Rows are one point carried round by a steady rotation, each followed by how many ticks it has turned.
The counts run from 0 to 326.
[123 129 137  74 149 133 111 126  87 129 144 118  98 131 124  82  85 151
 112 139 133 130 174 158 119 112 121 142 140 155  68 155 141  84 142 102
 163 158 157  88 139]
83
[122 126 106  99 133  97 144 121 112 163 132 129  99 108 141 146  72 122
 152 154  84 117 149 168 168 149 144 128 104  63 130 117 109 123 153 117
 128 156 152  77  98]
187
[124 125 143 149 164 132 104 120  97 183 147 178 127 125 154 134 133 134
  91 128 159 163 118 149 141 126 130 152 176 107  50 152 132 115 143 108
 106 152 144 105 135]
302
[141 125 143 155 166 104  98 124  99 173 121 183 130 123 153 142 143 121
  86 139 147 157 112 153 145 116 115 154 174  87  70 155 126 120 139 130
  84 138 146 124 154]
297
[130 104 122  79 124  79 135 130 110 131  89 123  91 113 132 133  98 120
 159 136  90 121 173 166 166 125 124 108 108  74 124 135 115 116 138 119
 135 122 189  83 116]
56
[128 121 113  92 130 100 139  98 114 139 153 183 131 154 143  71  89 158
 119 134 147 135 139 163 123 163 126 129 130  91 129 136 147 126 175 115
 114 174 163  84  96]
40
[138 150 123 152 154  95 115 132 150 125 181 175 115 139 138 137  83 131
  88 168 161 124 133 186 102 132 118 142 144 107 103 111 128 150 155 157
 140 188 146 124 140]
135
[127 126 143 150 166 125 102 120  96 182 142 183 128 124 155 133 134 132
  88 128 160 164 117 149 140 123 128 152 177 104  51 156 128 115 142 113
 102 148 145 110 140]
301
[130 124 143 152 165 119 101 121  96 179 138 183 128 124 154 136 139 131
  86 130 159 162 115 149 143 123 123 152 177 101  55 156 129 117 140 118
  94 145 145 114 144]
300
[140 123 136 145 137 104 127 150 115 174 108 168  95 118 167 160 133  95
 133 142 119 160 125 171 179  98 139 114 156  46  95 121 119 157 122 134
 116 132 146 131 125]
155
[134 133 128 131 145 114 127 111  94 184 136 198 135 141 167  98 127 138
  95 133 148 160 109 155 147 130 138 143 171  63 102 143 141 139 154 122
  83 160 128 120 116]
166
[125 125 106  99 133  92 145 120 110 162 127 128 100 108 142 148  76 120
 153 160  79 114 147 169 169 149 139 128 103  62 132 116 108 121 154 121
 122 151 152  81 100]
188
[104 125 115 111 144 118 133 110 108 173 169 154 115 125 145 130  73 149
 122 117 138 143 150 161 140 160 155 127 131  94  95 124 123 127 161  94
 138 172 151  61  87]
178
[105 125 117 113 144 121 133 105 106 176 169 159 116 128 147 124  77 153
 117 114 146 146 147 160 139 160 153 127 136  94  93 127 125 126 164  94
 135 172 149  64  88]
177
[135 138 116  79 135  92 136 117 119  98 143 127 108 138 127  72  71 138
 132 197 112 101 158 174 118 130 102 132 110 126 134 122 132 101 165 147
 140 172 153 113 136]
227
[166 141 142  99 144 119 106 149 102 119 127 174 109 155 140  70 115 131
  89 152 151 144 135 174 113  81 106 147 161 121  99 153 164 131 134 147
 137 165 140 151 163]
259
[167 137 147  94 140 121 108 156  97 121 112 165  98 151 145  71 126 118
 103 159 139 148 139 173 129  67 107 137 161 117  99 149 162 131 124 144
 139 155 140 158 164]
256
[145 122 132 133 157  93  99 160 138 123 142 143  85 114 122 188  77 114
 107 123 136 131 162 190 121 113 126 128 124 110  89 127 117 147 127 135
 174 158 177  93 147]
277
[115  94 142 141 140  98 131 125 114 169 111 167 103 124 171 135 144  97
 158 149 137 179 133 163 178 127 130  71 149  87  95 105 108 141 140 116
 115 119 164 107 109]
19
[145 135 133 119 161 102  98 138 125 110 159 174 114 145 125 110  85 148
  73 127 174 136 152 179  87 116 110 143 146 135  91 142 146 134 149 139
 154 178 160 111 155]
267
[127 101 151 107 142  83 113 144 112 107  87 124  88 125 138 114 132 105
 140 161 132 148 172 170 145  82  99  79 142 134  87 127 113 116 121 136
 148 108 182 126 162]
244
[117 101 118  85 125  79 134 120 117 128 113 130  98 116 130 133  84 131
 153 124 111 125 177 168 150 144 127 102 106  87 121 128 112 117 148 113
 144 133 195  63 106]
52
[116 103 139 113 151  56 118 122 127  89 104 123 101 123 129 114 112 122
 133 173 135 130 176 171 125 116  92  82 127 141 109 115 100 106 146 150
 135 117 192 110 159]
238
[122 130 134  74 149 134 111 128  89 129 145 113  96 129 123  86  81 149
 114 142 130 125 174 159 122 110 122 145 136 154  72 153 139  85 143 104
 167 160 157  89 138]
84
[137 117 138  80 143  89 119 111  75 135  78 149 125 132 141  66 134 144
 111 151 117 135 145 142 148 107 101 141 151 102 105 173 136  84 146 128
  83 120 160 122 155]
70
[144 115 131  77 135  81 127 118  80 134  66 144 116 124 141  85 133 128
 129 157  95 126 148 149 162 102 104 136 139  79 121 162 132  95 141 132
  86 114 164 124 150]
66
[123 118 142  81 151 104 113 105  74 136 100 148 126 135 138  59 130 154
 102 142 137 141 152 139 133 111 107 141 158 129  86 172 141  78 149 115
  99 127 159 109 151]
74
[139 123 132 130 159  96 100 151 136 116 154 148  94 123 119 168  74 129
  97 118 154 134 165 187 107 119 121 129 129 126  86 129 122 142 135 134
 177 165 178  89 150]
274
[127 120 111 103 137  73 143 109 104 155 101 135 115 109 146 133  99 119
 149 177  77 115 139 161 175 143 122 127 113  59 142 124 104 110 158 137
  87 133 150  96 117]
193
[155 122 131 135 151  92 103 166 132 134 123 142  83 107 128 197  91  99
 118 133 116 129 151 189 144 102 124 134 122  86  96 126 115 149 117 143
 160 148 172 105 151]
281
[134 125 116  93 128 108 140 101 107 145 149 191 130 155 148  64  95 154
 120 142 145 140 132 163 127 156 126 134 135  83 131 137 153 130 174 117
 108 176 153  93  98]
38
[117 124 107 100 135 105 144 120 113 164 144 129  98 113 140 147  68 127
 151 145  92 123 153 168 163 150 149 126 105  69 122 115 110 125 153 111
 138 160 153  69  90]
185
